One vector is turned by the same rotation once a step. Each row is the vector after some number of steps, and that number follows the row.
The counts run from 0 to 604.
1.837, -3.311, 0.603, -3.501, 3.338, 2.445, 2.925, -2.894, -1.561, -2.536, -4.301, -1.972, -0.424, -4.099, -1.049, 2.224, -1.877, 2.645, 1.885, -5.090, 3.305, 1.167, 4.036, -0.576, 0.715, 4.760, 0.092, 1.606, -0.073, -3.261, -2.599, 0.433, -0.395, 2.847 | 368
4.918, -0.691, 1.883, -2.131, 0.936, 4.888, 0.828, 0.422, 1.624, -4.977, -4.412, 1.583, -0.594, -4.520, 1.122, -1.948, -0.745, -1.214, 4.857, -3.969, 1.236, 2.919, 1.778, 3.448, 1.945, 4.011, -2.170, -0.423, -0.589, -1.961, -0.301, 0.366, -0.149, -2.701 | 491
3.750, -2.164, 0.534, -5.040, 2.554, 4.425, 0.561, -0.884, -1.957, -3.734, -4.586, -0.796, -0.745, -3.600, 0.318, -2.113, -3.552, 1.213, 2.507, -4.278, -0.171, 0.035, 6.037, -1.471, 0.027, 2.376, -0.941, -1.462, -2.160, -0.795, 0.314, -0.252, -1.041, 0.186 | 579
3.627, 1.322, -0.458, -1.839, 2.792, 3.502, -0.695, 0.869, -6.392, -1.443, -2.472, 1.094, 0.547, -4.353, 1.431, 0.214, -6.165, 1.137, 2.721, -1.929, 1.166, 2.803, 4.374, -0.456, 0.670, 2.386, -4.276, 2.766, -0.324, -0.415, 1.271, 1.117, -1.201, 0.510 | 84
5.448, -0.951, 3.233, -1.503, 0.256, 4.242, 1.178, -0.961, -0.417, -3.276, -3.727, -1.379, -0.269, -6.554, -0.280, -3.010, -1.314, -1.081, 4.365, -2.676, 0.068, 2.352, 2.191, 3.675, 1.041, 3.457, -2.580, -0.977, -1.127, -0.868, 0.680, -1.844, -1.279, -3.190 | 22
4.114, 0.565, -0.827, -2.953, 1.214, 2.586, -0.596, -0.727, 0.530, -6.552, -3.350, 3.839, 2.284, -2.362, 1.853, -0.219, -5.256, 0.311, 2.534, -4.640, 3.717, 1.892, 2.301, 1.323, -1.481, 1.596, 1.263, 0.175, -1.953, -0.415, 0.054, 0.968, -2.179, -3.137 | 182
3.348, -2.919, 2.355, -2.856, 0.157, 1.117, 2.662, 2.568, -0.394, -2.045, -2.034, 0.231, 0.903, -4.448, -0.950, 2.098, -2.156, 1.205, 2.744, -4.816, 2.024, 4.328, -0.497, 2.975, -0.395, 5.418, 0.846, 4.805, -1.453, -3.307, -2.870, 0.097, -0.656, 1.020 | 459
2.836, 0.161, 0.606, -5.356, -0.759, 0.899, 1.005, 0.986, -5.237, -4.811, -0.737, 0.508, 0.699, -2.911, 1.020, -2.340, -3.899, 0.208, 2.197, -4.237, 1.412, 0.293, 5.593, 1.062, 1.348, 2.184, -4.805, 2.986, -0.650, -0.397, 0.844, 1.562, -3.019, 0.082 | 562
5.897, -1.775, 1.012, -2.597, 0.808, 4.692, -0.285, 0.726, 0.018, -1.944, -4.454, 0.758, 0.197, -5.442, 0.854, -2.101, -2.943, -0.413, 4.870, -3.832, -1.105, 3.700, 1.185, 0.225, -0.197, 3.199, -1.306, -0.427, -4.134, -0.554, 0.373, -0.652, 0.618, -2.685 | 499
6.905, 0.031, 0.594, -0.495, 2.966, 2.278, 1.033, -0.834, -1.504, -2.756, -4.890, 2.179, 0.648, -6.184, -0.253, -0.488, -4.078, 0.000, 1.385, -4.063, 1.440, 1.299, -0.210, 0.234, -3.814, 3.214, 1.339, 0.061, -4.017, -0.165, -1.388, -0.108, -0.381, -0.320 | 414
1.851, -2.738, 0.293, -3.428, 2.852, 1.942, 2.446, -0.528, -2.722, -1.883, -3.830, -1.104, 0.213, -4.643, -0.910, 2.788, -3.470, 2.650, 1.262, -4.822, 2.154, 1.424, 2.835, -1.935, -0.707, 3.940, 0.486, 3.505, -1.877, -2.828, -2.799, 1.422, -0.563, 4.002 | 373
6.169, -2.537, 1.983, -1.929, -0.082, 3.502, 1.219, -1.775, -1.962, -1.290, -3.359, -2.084, -0.397, -5.858, -0.223, -2.769, -0.824, -0.798, 3.583, -2.966, -0.568, 2.413, 1.743, 2.535, 0.361, 4.654, -3.292, -0.232, -1.565, -1.122, 0.993, -1.749, 0.214, -3.331 | 28
1.782, -2.717, 3.913, -1.992, 0.478, 2.346, 2.836, 0.675, -1.830, -1.228, -2.737, -4.098, -0.584, -6.700, -2.080, -0.464, -0.970, 0.637, 3.539, -2.819, 1.305, 2.142, 3.373, 2.694, 2.175, 4.701, -2.680, 2.878, 0.734, -1.692, -1.083, -1.195, -1.638, 0.631 | 539
5.225, -1.268, -0.688, -2.695, 1.019, 0.623, 2.553, -3.552, -6.793, -1.929, -1.790, -1.032, 0.231, -4.067, 0.459, -0.849, -2.709, -0.058, 0.773, -4.261, 1.918, 0.596, 2.671, 0.532, -0.859, 5.001, -5.517, 2.433, -0.733, -1.269, 0.934, 0.146, 0.240, -0.406 | 338
0.554, -3.238, 0.442, -2.975, -0.468, 1.472, 1.251, 1.063, -3.187, 0.543, -2.697, -1.057, -0.040, -6.640, 0.921, 1.449, -2.737, 0.633, 5.082, -4.741, 0.938, 2.308, 3.043, -1.810, 2.760, 3.595, -4.926, 3.980, -3.283, -1.874, -0.867, 1.951, -0.440, 1.470 | 294
2.584, -1.598, -0.552, 0.256, -0.693, 1.059, 0.422, -0.206, -1.076, -0.805, -3.402, 1.294, 2.909, -5.786, 0.654, 3.344, -4.780, 0.744, 4.969, -2.832, 3.208, 5.022, -0.619, 0.263, -0.497, 3.038, -0.591, 3.335, -3.080, -1.246, 0.889, 0.381, -0.509, -3.277 | 212
3.832, 0.916, -0.203, -3.821, 0.190, 0.443, 0.921, 0.041, -0.888, -7.124, -1.998, 4.821, 1.780, -2.401, 1.973, 0.336, -3.499, -0.237, 1.862, -6.278, 3.866, 0.529, 1.907, 1.660, -1.139, 2.565, -1.152, 2.741, -2.104, -1.459, -0.900, 2.432, -2.069, -0.861 | 178
5.734, -1.041, 1.693, -2.615, 1.483, 1.082, 2.802, -1.010, -5.574, -1.483, -2.880, -1.869, -1.389, -6.166, -0.559, -1.993, -1.718, -0.453, 0.880, -4.257, 0.586, -0.844, 2.913, 0.468, -0.978, 4.529, -4.430, 1.830, -1.360, -0.680, -0.953, 0.146, -0.145, 1.660 | 331
2.753, -1.671, -1.961, -1.270, 1.135, -0.778, 1.495, -4.094, -4.618, -0.463, -3.267, -0.461, 3.003, -4.659, -0.033, 2.702, -5.529, 1.536, 2.386, -3.760, 4.252, 1.471, 2.649, -2.504, -2.342, 2.986, -1.171, 2.277, -2.559, -0.348, 1.621, -0.119, -1.850, -1.251 | 127
1.934, -2.458, -0.577, -4.357, 2.169, 2.053, 0.889, -3.585, -1.517, -4.110, -4.194, -2.257, 1.891, -3.343, -0.800, 0.256, -4.327, 2.623, 2.512, -3.585, 3.276, 0.566, 6.121, -1.370, -0.223, 1.932, 1.164, -0.534, -1.185, -1.076, 0.697, -0.304, -2.423, -0.828 | 359
3.383, -1.300, -1.877, -4.442, 0.084, 0.460, 0.489, -3.156, -6.101, -3.096, -2.085, -0.712, 2.557, -2.947, 0.687, -0.977, -4.966, 1.136, 1.894, -4.078, 2.432, 0.379, 5.549, -1.409, -1.371, 1.749, -2.172, 0.825, -1.755, -0.024, 2.760, 0.106, -2.920, -2.125 | 347
4.625, -2.562, 0.135, -1.641, 1.557, 2.854, 1.906, -2.192, 2.101, -2.696, -5.211, 1.161, 0.143, -5.062, 0.983, 1.255, -0.551, 0.083, 3.780, -5.364, 2.739, 2.396, -0.977, 0.606, -0.048, 5.113, 0.095, 0.670, -2.733, -2.901, -1.559, 0.489, 1.788, -1.299 | 198
2.976, -0.426, 0.694, -4.789, -0.072, 1.178, 0.293, 1.252, -5.804, -3.996, -0.737, 0.364, 1.142, -3.135, 0.661, -1.646, -5.326, 0.640, 2.022, -3.449, 0.731, 1.663, 6.047, 0.876, 0.307, 1.537, -3.951, 2.327, -0.995, -0.142, 1.408, 1.176, -3.730, -0.879 | 561
1.047, -0.946, 0.041, -1.121, 0.871, -0.964, 2.443, -4.329, -2.235, -4.206, -2.729, -1.226, 2.379, -4.613, -0.667, 3.468, -2.634, 1.706, 2.489, -3.961, 7.171, 1.132, 3.383, 1.225, 0.155, 3.108, -0.894, 2.953, 0.971, -1.343, 0.287, 0.433, -3.260, -0.794 | 137
3.797, 1.429, 0.390, -1.885, 3.126, 3.435, 0.598, -4.112, -2.435, -5.544, -4.097, 0.153, -0.917, -4.863, 1.087, -1.487, -2.081, -0.342, 3.085, -3.532, 3.968, -0.799, 4.865, 0.620, 0.941, 2.385, -2.932, -1.563, 0.192, -0.428, 0.860, 1.084, -1.235, -1.313 | 101
4.270, -0.454, 0.208, -2.006, 1.953, 3.747, 0.298, -2.529, 1.806, -6.292, -4.776, 2.974, 1.395, -3.333, 1.343, 0.158, -2.968, 0.015, 3.748, -4.531, 3.935, 2.249, 1.823, 1.905, -0.412, 2.840, 1.252, -1.204, -1.171, -1.539, 0.144, 0.862, -1.012, -3.199 | 187
2.149, 0.619, 3.062, -1.871, 1.398, 2.366, -0.004, 0.806, -2.759, -3.741, -3.622, -1.685, -0.351, -7.664, -1.169, -2.373, -4.619, 0.320, 3.318, -2.395, 1.674, -0.468, 5.325, 0.965, 0.338, 1.047, -1.987, 0.576, -1.126, 0.964, 0.015, -0.754, -4.192, 0.273 | 317
2.640, -1.170, 4.881, -2.000, -0.995, 1.159, 2.176, 2.394, 0.980, -4.277, -2.493, -0.601, 0.485, -7.196, -1.424, -1.186, -1.689, 0.214, 3.540, -3.870, 2.124, 2.172, 1.559, 4.474, 0.318, 3.679, 0.038, 3.028, -0.962, -0.772, -1.884, -0.435, -3.806, -0.390 | 233
0.501, -0.352, 0.205, -0.536, 0.506, 1.511, 0.583, -0.550, -3.719, -1.565, -2.655, -1.006, 0.853, -5.941, 0.999, 1.376, -3.592, -0.135, 5.157, -2.327, 3.287, 2.972, 3.395, 0.349, 3.842, 2.541, -6.203, 3.537, 0.736, -1.158, 0.893, 1.254, -1.322, -0.568 | 302
1.832, -1.036, 2.321, -2.269, 2.237, 1.106, 1.730, -0.747, -1.063, -4.620, -3.694, -0.983, 2.160, -5.146, -2.085, 1.985, -5.275, 2.453, 1.646, -3.419, 3.967, 1.261, 4.218, 1.115, -1.826, 1.819, 3.440, 1.598, -0.444, -0.472, -1.321, -0.685, -4.476, 0.669 | 146
2.501, -1.957, -0.570, -3.004, -2.499, -2.414, 2.037, -2.101, -0.462, -5.103, -1.991, 1.570, 3.552, -3.877, 0.320, 1.726, -2.925, 0.050, 2.992, -6.291, 5.156, 0.776, 0.920, 0.784, -1.765, 3.061, 0.416, 2.830, -3.227, -0.522, 0.017, 0.917, -3.032, -2.701 | 434
